In the rows, 128 means zero.
Where one turn sends some rows of the set: a few examples, then the rows asked:
fozi: [122 137 166 142 115 122 106 131 128 155 137 170 127 157 134 156 115 143
 147 152 145 136 131 154 138 109 102 127 133 138 133 100 105  97 104 168]
zum: [139 139 145 130 122 120 136 125 124 134 120 156 139 142 152 172 114 165
 127 111 152 152 133 134 114 115  91 129 146 129 119 132 110  99 109 147]
Kub: [136 124 162 142 111 132 103 114 135 137 130 133 134 162 126 155 127 141
 109 135 150 142 116 122 124 126 102 106 159 116 141 134  96  89 105 153]
Bitim: [172 128 159 145 102 118 116 114 130 146 130 146 130 153 129 158 147 147
 113 132 155 156 116 131 137 108 115 128 132 121 141 135 112 132 124 161]
leva: [138 121 161 170  94 119  99 128 125 136 127 152 140 169 108 141 139 145
 135 122 138 154 124 134 129 115 109 102 119 122 125 120 131 103 121 146]
Zigo: [114 138 165 139  88 144 119 113 134 147 110 131 138 154 130 148 121 148
 132 138 145 143 136 130 124 109 111 145 162 141 141 124 119 114 125 164]
tabe: [122 130 158 145  89 113 119 112 129 145 125 134 132 103 136 144 107 146
 121 123 159 154 128 128  93 110 105 120 136 129 133 107 118 122 117 154]
lutav: [116 134 163 153 102 116 121 110 128 136 123 156 132 133 131 155  93 148
 112 124 164 144 108 123 111 113 106 124 137 107 129 119 117 131 105 120]
Vulof: [121 131 172 146 124 121 119 120 131 115 106 150 121 156 138 160 151 154
 130 114 164 166 126 129 138  97  91 129 120 130 146 121 111 128 109 145]
Rolo: [135 139 176 123 125 110 102 116 137 155 122 169 119 132 132 161 133 122
 124 114 149 144 145 134 122 100  81 113 124 120 126 106 108 119 119 166]
Tunun: [121 130 169 154  92 116 131 132 153 158 112 150 138 142 144 135 127 135
 121 127 156 131 142 139 116 117 110 110 162 131 137 105 117 120 122 168]
bom: [148 153 166 144 115 115 111 140 120 145 132 145 131 144 125 148 120 143
 120 113 159 154 139 111 167 106 105 124 131 134 139 107 109 114  85 150]
piz: [132 142 161 144 118 121 115 116 137 130 129 154 134 147 129 137 113 144
 125 128 156 148 127 136 145 117 114 118 130 121 129 101 114 137  70 123]
figir: [121 132 154 166 106 127 116 119 123 145 136 150 133 146 128 125 141 163
 125 129 170 153 162 134 103 109 101 108 134 121 116 129 125 118  99 159]
keb: [132 142 136 144 119 119 110  92 131 149 132 167 116 152 143 132 112 143
 122 130 147 145 150 126 129 123  91 118 119 117 131 117 119  87 122 162]
Dovaz: [121 147 159 131  99 111 105 107 145 136 112 153 133 154 129 152 126 141
 126 117 171 161 128 124 139 135  85 130 114 127 162 117 116 127 104 141]
Fom: [111 135 161 157 114 117 125 129 133 132 143 145 115 145 139 155 130 157
 126 138 155 168 152 132 115 116 118 103 122 125 112 109 111 116 101 129]
latam: [140 122 162 150 118 108 109 138 135 159 113 149 121 149 133 137 121 147
 125 134 166 143 145 161 122 119 123  94 143 124 141 106 106  98 106 154]
foli: [100 142 145 129  98 131 115 118 126 135 113 126 121 149 143 167 120 150
 123 134 160 154 117 133 134 121  97 134 134 132 139 120 139 100 123 145]
Kamuv: [132 138 159 153 108  98 107 119  98 156 117 144 159 145 128 146 126 133
 116 122 146 142 118 114 121 107 100 104 135 131 123 134 103 121 101 147]
lutev: [139 152 166 137  99 116  92 123 137 166 131 142 128 130 132 146 120 138
 104 118 153 144 128 124 140 127  93 114 116 113 148 104 120 135 115 147]
Medif: [114 159 154 156 110 122 103 109 135 120 137 165 133 134 116 144 122 145
 135 112 140 151 134 115 101 112  98 125 138 148 126 120 101 106 116 160]
kunuk: [131 110 160 125 114 141 108 110 118 133 139 160 121 142 123 140 126 175
 127 122 158 144 117 142 125 121  94 128 145 131 126 103 123 123 116 167]
bapal: [124 146 155 159 111 139 139 119 123 152 122 150 132 149 123 132 130 142
 127 106 176 141 151 143 138 106 112 105 142 129 139 138 131 105 112 171]
Mar: [110 150 159 144 118 121 116 118 124 137 127 168 132 161 137 158 130 149
 123 135 157 154 121 140 125 113 108 115 126 126 101 115 118 140 147 156]
gonu: [143 140 163 147 109 122 111 113 122 140 123 178 132 127 135 160  91 145
 120 120 159 152 125 127 159 102 107 123 135 124 118 116 123 107 107 176]
Pimiz: [114 133 162 138 119 126 119 117 118 123 127 136 113 135 120 149 145 154
 128 121 174 151 138 124 140  88 121 124 129 147 131 122 120 125 111 173]
fis: [123 154 147 152 109 108 113 116 141 150 103 142 123 160 119 130 113 134
 114 121 157 144 131 146 142 110 118 113 132 131 144 129 125  83 126 165]

foli -> Pimiz
kunuk -> Mar
Bitim -> leva
Now find these:
Rolo -> keb
Zigo -> Vulof
fis -> bom
Tunun -> Dovaz

Where one turn sends some rows of the set: a few examples, then the rows asked:
bir: [104 121 141 147  88 140 133 125 128 127 118 131 126 146 141 138 135 100
 118 101 129 128]
Maf: [137 112 121 144 110 120 135 165 130 134 124 130 107 143 113 130 126 118
 121 109 155 119]
Mavas: [116 111 113 121 138 127 125 116 143 139 130 142 133 134 119 122 131 129
 118  97 150 112]
miga: [126 102 138 146 114 139 129 133 116 126 124 116 149 148 125 140 130 136
 114 111 121 104]
Nezur: [122 111 122 142 115 123 135 130 146 135 151 132 141 111  98 130 129 116
 116 119 146 111]
levaf: [120 129 117 127 116 135 118 117 124 128 150 145 106 141  98 128 114 124
 136 102 147 115]
dum: [119 141 117 122 109 121 134 126 139 137 148 107 117 141 107 136 124 123
 132 114 111 121]
Tem: [119 135 128 109  96 133 142 127 113 130 110 115 117 135 131 119 135 125
 124 106 130 102]
zuzed: [116 152 123 147 111 123 125 126 149 135 142 111 117 130 117 138 112 130
 111 121 146 126]
givi: [109 142 128 140 130 110 115 123 148 144 128 123 122 140 105 133 109 117
 113 122 140 114]
keda: [121 129 161 129  99 135 132 132 124 134 109 125 114 138 141 119 130 117
 117 116 138 102]
pinek: [132 103 138 130 124 138 126 138 135 129 105 126 136 162 117 130 110 135
 126 118 138 110]
girib: [123 148 124 130 115 123 128 100 114 125 126 130 128 136 119 140 124 116
 100 109 117 119]
gefe: [114 114 110 153  97 120 137 133 127 127 115 131 138 139 117 155 118 125
 105 102 145 105]
vupa: [105 130 123 151 102 126 137 110 121 137 153 111 124 142 117 113 137 100
 126 116 132 114]
vukod: [119 122 120 131 117 137 143 158 131 123 128 140 115 124 106 150 134 128
 142 112 136 114]
vod: [118 132 117 138 107 137 126 129 122 120 132 129 129 122 162 144 122 113
 125 123 139 122]
Buve: [121 123 112 134  92 140 137 110 107 123 139 129 129 161 132 132 129 108
 119 132 141 120]
Nimib: [116 127 117 134 110 139 119 113 141 148 138 136 112 136 109 118 129 125
 110 132 121 138]
ranu: [115 127 124 115 119 160 149 149 135 115 125 129 142 136 121 123 114 121
 136 114 141 115]
nusis: [118 120 143 135 108 147 140 120 153 119 118 130 134 158 149 121 123 120
 124 121 141 109]
fuf: [112 120 130 111 124 137 134 112 144 137 125 125 135 151 118 113 129 140
 127 126 140 124]
bivo: [118 115 118 143 104 128 125 129 110 144 113 117 139 143 138 143 135 114
 111 125 122 132]
bome: [125 110 134 139 106 138 129 149 136 106 118 141 124 122 112 134 142 125
 132 104 132 105]
keseg: [127 110 111 146 133 115 123 134 129 134 137 136 119 118  98 120 114 117
 114 122 141 111]
Posur: [124 139 107 134 111 146 126 123 153 139 143 136 124 129 105 119 139 119
 121 135 127 111]
nal: [108 123 128 129 129 148 136 140 105 110 139 134 135 128 140 127 113 120
 124 110 128 109]
puf: [118 119 141 150 124 143 142 115 143 125 150 130 113 164 130 120 123 107
 121 124 134 116]
nub: [123 120 136 115 113 118 133 150 104 126 129 143 132 143 105 136 116 117
 114 111 146 107]
Gasat: [128 123 129 141 103 146 131 128 129 131 127  97 114 138 110 123 103 125
 116 132 152 131]
Fif: [118 127 121 125 124 147 146 141 150 136 114 136 118 123 124 143 109 105
 132 127 143 103]
kimum: [128 130 122 151 132 142 137 154 138 144 132 128 133 136 113 116 136 122
 109 115 158 108]
Pesal: [108 127 126 161 105 134 125 119 128 107 111 112 124 142 134 134 120  99
 119 108 134 128]
zumum: [136 118 131 144 111 129 138 130 115 112 130 132 142 123 129 147 129  98
 124 104 131  95]
Supeg: [124 133 107 138 120 136 148 114 135 120 135 103 126 157 112 123 119 112
 112  97 122 117]
mog: [123 130 140 158 104 143 122 138 138 137 136 125 124 140  84 132 130 116
 122 100 141 121]
Repi: [124 105 121 113 102 126 136 139 142 129 134 147 125 130 116 131 130 109
 123  92 149 129]
lutu: [119 106 128 142 122 122 141 132  96 126 125 136 129 137 121 138 135 100
 131 118 124 103]
Kug: [140 114 139 122 116 130 122 145 128 137 123 151 129 137 105 152 113 116
 110 105 135 117]
labi: [133 135 145 141 114 135 115 132 148 137 146 129 107 141 121 125 114 109
 121 126 113 121]
Nuno: [125 134 107 137  93 132 134 128 101 124 125 126 110 157 143 137 122 117
 122 111 137 112]
Kosil: [115 145 141 161 114 136 139 119 124 124 135 132 114 136 127 138 146 122
 120 135 125 115]
zelo: [130 111 118 122 116 138 142 132 143 154 103 129 129 143 108 147 116 112
 119 127 133 104]
Lar: [115 134 111 124 117 139 151 133 121 127 107 112 131 163 128 112 115 118
 116 116 130 116]
dato: [132 147 132 138 127 147 131 141 146 125 117 112 130 139 122 107 113 129
 112 121 146 118]
salit: [114 111 128 121 102 151 129 106 140 125 131 115 116 129 115 120 110 122
 127 123 143 138]
Zada: [128 129 122 156 106 123 115 103 128 127 142 117 116 140 127 112 119 101
 116 106 132 106]
vum: [103 111 114 146 105 144 139 139 118 126 129 165 122 130 126 131 122 109
 113 122 140 114]

Kosil -> vum
bome -> Posur
puf -> nal
Now find these:
Kug -> zuzed
lutu -> keseg
ranu -> fuf
Repi -> dum
Fif -> salit

Where one turn sends some rows of the set: a few examples, then the rows asked:
nota: [132 111 113 100 123 119 121 132 124 143  87 111 140 127 163 118 121 135
 125 121 150 108 113 116]
Ver: [133 109 117 146 144 119 130 135 139 152 115 108 125 127 149 137 122 148
 123 128 138 114 138 127]
larug: [128 113 118 116 115 102 103 125 128 146 104 133 132 139 154 128 131 104
 139 115 143  95  96 123]
kebu: [128 121 123 143 121 129 140 132 130 137 116 118 137 127 141 123 138 139
 166 128 131  89 131 127]
befi: [108 126 125 115 125 111 120 134 134 142 116 105 125 118 114  99 139 134
 153 136 127 103 126 127]
vapu: [146 136 112 148 135 108 117 134 116 118 121 133 120 130 129 133 129 114
 124 126 134 107 119 151]
kal: [148 124 126 115 143 109 108 137 135 125 119 124 128 144 143 134 128 130
 109 151 145 126 115 132]
tude: [141 105 103 120 119 129 110 121 131 136 115 132 116 117 153 110 117 132
 123 129 137 120 111 106]
meko: [125 105 116 117 117  89 119 134 113 134 108 114 118 116 148 118 111 133
 117 135 137 125 103 121]
Bop: [106 118 129 125 141 112 131 147 144 123  94 116 136 145 135 135 126 111
 139 119 121 122 131 124]
sil: [135 120 123 142 118 136 135 125 126 140 126 111 140 128 131 127 140 138
 158 125 139  92 132 125]
Zev: [141 138 113 145 141 108 122 129 119 112 112 142 118 134 135 128 129 122
 129 126 132 112 112 152]
Retu: [132 104 115 117 129 121 127 144 116 146 113 126 127 125 150 142 126 131
 117 124 128 101  94 105]
demun: [141 135 110 148 138 109 124 140 111 124 111 134 122 130 126 137 129 110
 125 131 134 108 115 147]
vizil: [139 121 117 146 119 137 140 124 123 141 124 117 134 122 128 122 138 132
 157 134 136  92 127 124]
bida: [147 107 121 123 119 109 114 111 137 144 102 109 144 138 143 135 117 124
 134 117 128 103  87 126]
denit: [114 121 101 144 154 122 113 134 140 134 104 111 113 122 118 122 133 126
 134 120 119 113 122 131]
taton: [142 111 113 115 136 110 115 125 113 147 134 136 133 153 145 112 124 149
 132 136 148 113 123 135]
zani: [133 120 130 131 103 103 111 119 150 142 107 121 126 109 140 126 124 116
 131 122 143 108  96 120]
gup: [128 114 124 103 127 126 133 111 131 125 118 121 146 151 116  99 125 124
 148 135 146 122 118 124]
Nerik: [112 114 136 111 127 111 124 147 142 154 122 122 127 133 145 122 131 128
 128 136 142 116 144 112]
Gupif: [119 106 118 130 116 105 114 105 130 155 108 125 122 131 142 122 114 120
 136 100 131 118 102 122]
tam: [135 132  98 120 146 121 111 130 117 137 109 125 131 135 125 106 142 137
 147 126 136  87 113 148]
ror: [106 118 121 121 139 106 130 146 135 127  94 115 137 145 123 126 119 100
 129 122 132 128 132 129]
Fiv: [129 122 134 104 127 114 132 113 132 114 124 132 137 150 122 100 125 133
 147 134 137 123 112 131]
kalin: [124 127 122 102 153 115 114 133 131 122 109 109 132 145 110 122 140 123
 131 138 122 110  97 130]
mesob: [127 113 128 105 127 116 126 109 133 118 127 121 140 153 117 100 124 125
 144 130 146 123 119 128]
Buze: [106 118 124 124 139 108 125 151 140 127  99 115 141 146 125 135 124 104
 130 114 133 122 132 129]

vapu -> sil
Retu -> tude
Now find these:
kalin -> denit
taton -> Nerik
Bop -> Zev
gup -> ror
larug -> zani

